[[128 140 109 127 138 151 145 110 129 137 123 135 123 121 119]
 [135 127 127 135 128 129 124 127 123 129 126 136 131 133 127]
 [114 151 136 133 124 130 119 118 112 112 104 119 132 128 114]]
:
[[135 127 127 135 128 129 124 127 123 129 126 136 131 133 127]
 [128 140 109 127 138 151 145 110 129 137 123 135 123 121 119]
 [114 151 136 133 124 130 119 118 112 112 104 119 132 128 114]]

[[109 104 126 135]
 [135 106 149 135]
 [124 142 116 128]
 [102 128 125 127]
 [139 140 141 101]
 [111 149 110 130]
 [145 118 126 120]]
:
[[145 118 126 120]
 [139 140 141 101]
 [135 106 149 135]
 [124 142 116 128]
 [111 149 110 130]
 [109 104 126 135]
 [102 128 125 127]]

[[152 115 145 124 128 139 142 139]
 [116 132 121 122 120 134 115 139]
 [123 128 132 127 120 128 121 127]
 [131 126 115 114 124 132 114 131]
 [133 127 146 128 139 142 120 142]
 [119 152 124 130 131 132 114 122]]
:
[[152 115 145 124 128 139 142 139]
 [133 127 146 128 139 142 120 142]
 [131 126 115 114 124 132 114 131]
 [123 128 132 127 120 128 121 127]
 [119 152 124 130 131 132 114 122]
 [116 132 121 122 120 134 115 139]]

[[122 136 141 133 132 117 136 128 130 130 125 119]
 [128 134 135 136 138 115 130 125 131 128 120 130]
 [130 135 126 134 145 114 135 122 134 130 128 129]
 [135 144 137 124 139 117 137 128 147 140 126 135]
 [131 136 130 137 142 114 133 127 138 131 117 137]
 [134 139 133 136 142 116 132 121 145 131 118 131]
 [133 141 130 128 144 104 131 128 135 136 114 141]]
:
[[135 144 137 124 139 117 137 128 147 140 126 135]
 [134 139 133 136 142 116 132 121 145 131 118 131]
 [133 141 130 128 144 104 131 128 135 136 114 141]
 [131 136 130 137 142 114 133 127 138 131 117 137]
 [130 135 126 134 145 114 135 122 134 130 128 129]
 [128 134 135 136 138 115 130 125 131 128 120 130]
 [122 136 141 133 132 117 136 128 130 130 125 119]]

[[131 120 129 133]
 [138 101 132 150]]
:
[[138 101 132 150]
 [131 120 129 133]]

[[109 125 148 108 120 148 121 145 132 146 124 148]
 [127 126 127 126 127 127 127 127 128 127 126 127]
 [110 111 115 112 149 112 149 112 147 109 107 117]
 [146 110 120 146 108 119 134 127 102 123 148 120]
 [125 127 127 125 127 128 126 127 127 127 126 127]
 [112 123 143 110 121 143 122 141 131 141 124 143]]
:
[[146 110 120 146 108 119 134 127 102 123 148 120]
 [127 126 127 126 127 127 127 127 128 127 126 127]
 [125 127 127 125 127 128 126 127 127 127 126 127]
 [112 123 143 110 121 143 122 141 131 141 124 143]
 [110 111 115 112 149 112 149 112 147 109 107 117]
 [109 125 148 108 120 148 121 145 132 146 124 148]]

[[158 132 150]
 [124 141 156]
 [137 157 152]
 [106 146 111]
 [125 135 154]
 [149 115 137]
 [123 112 104]
 [101 104 144]]
:
[[158 132 150]
 [149 115 137]
 [137 157 152]
 [125 135 154]
 [124 141 156]
 [123 112 104]
 [106 146 111]
 [101 104 144]]

[[122 141 133]
 [111 118 128]
 [125 122 129]
 [126 128 131]
 [132 135 131]
 [128 128 140]
 [105 114 135]]
:
[[132 135 131]
 [128 128 140]
 [126 128 131]
 [125 122 129]
 [122 141 133]
 [111 118 128]
 [105 114 135]]
---
[[150 129 136]
 [151 129 135]
 [151 129 135]]
:
[[136 150 129]
 [135 151 129]
 [135 151 129]]

[[134 129 145]
 [125 125 133]
 [146 123 114]
 [128 136 123]
 [125 121 130]
 [115 153 114]
 [135 135 133]
 [119 122 128]
 [128 135 114]]
:
[[145 134 129]
 [133 125 125]
 [114 146 123]
 [123 128 136]
 [130 125 121]
 [114 115 153]
 [133 135 135]
 [128 119 122]
 [114 128 135]]

[[135 138 143 124 100 133 132 156 131 136 135]
 [132 128 132 131 118 130 134 128 125 131 137]
 [136 134 139 125 101 134 131 141 129 140 137]
 [128 134 121 128 122 129 126 129 132 137 128]]
:
[[135 135 138 143 124 100 133 132 156 131 136]
 [137 132 128 132 131 118 130 134 128 125 131]
 [137 136 134 139 125 101 134 131 141 129 140]
 [128 128 134 121 128 122 129 126 129 132 137]]

[[114 136 111]
 [130 127 126]
 [141 129 131]
 [143 128 126]
 [131 125 115]
 [129 124 157]
 [142 132 129]
 [127 131 131]
 [120 135 118]
 [133 123 112]]
:
[[111 114 136]
 [126 130 127]
 [131 141 129]
 [126 143 128]
 [115 131 125]
 [157 129 124]
 [129 142 132]
 [131 127 131]
 [118 120 135]
 [112 133 123]]

[[141 142]
 [127 125]
 [125 109]
 [126 106]
 [138 115]
 [101 130]]
:
[[142 141]
 [125 127]
 [109 125]
 [106 126]
 [115 138]
 [130 101]]

[[123 129 124 137 157 115 120 130 123 123 124 138 132 118 120 119]
 [132 133 132 125 128 119 141 123 127 133 138 116 132 137 114 118]
 [122 146 121 136 129 138 117 125 134 125 128 122 121 133 119 117]]
:
[[119 123 129 124 137 157 115 120 130 123 123 124 138 132 118 120]
 [118 132 133 132 125 128 119 141 123 127 133 138 116 132 137 114]
 [117 122 146 121 136 129 138 117 125 134 125 128 122 121 133 119]]
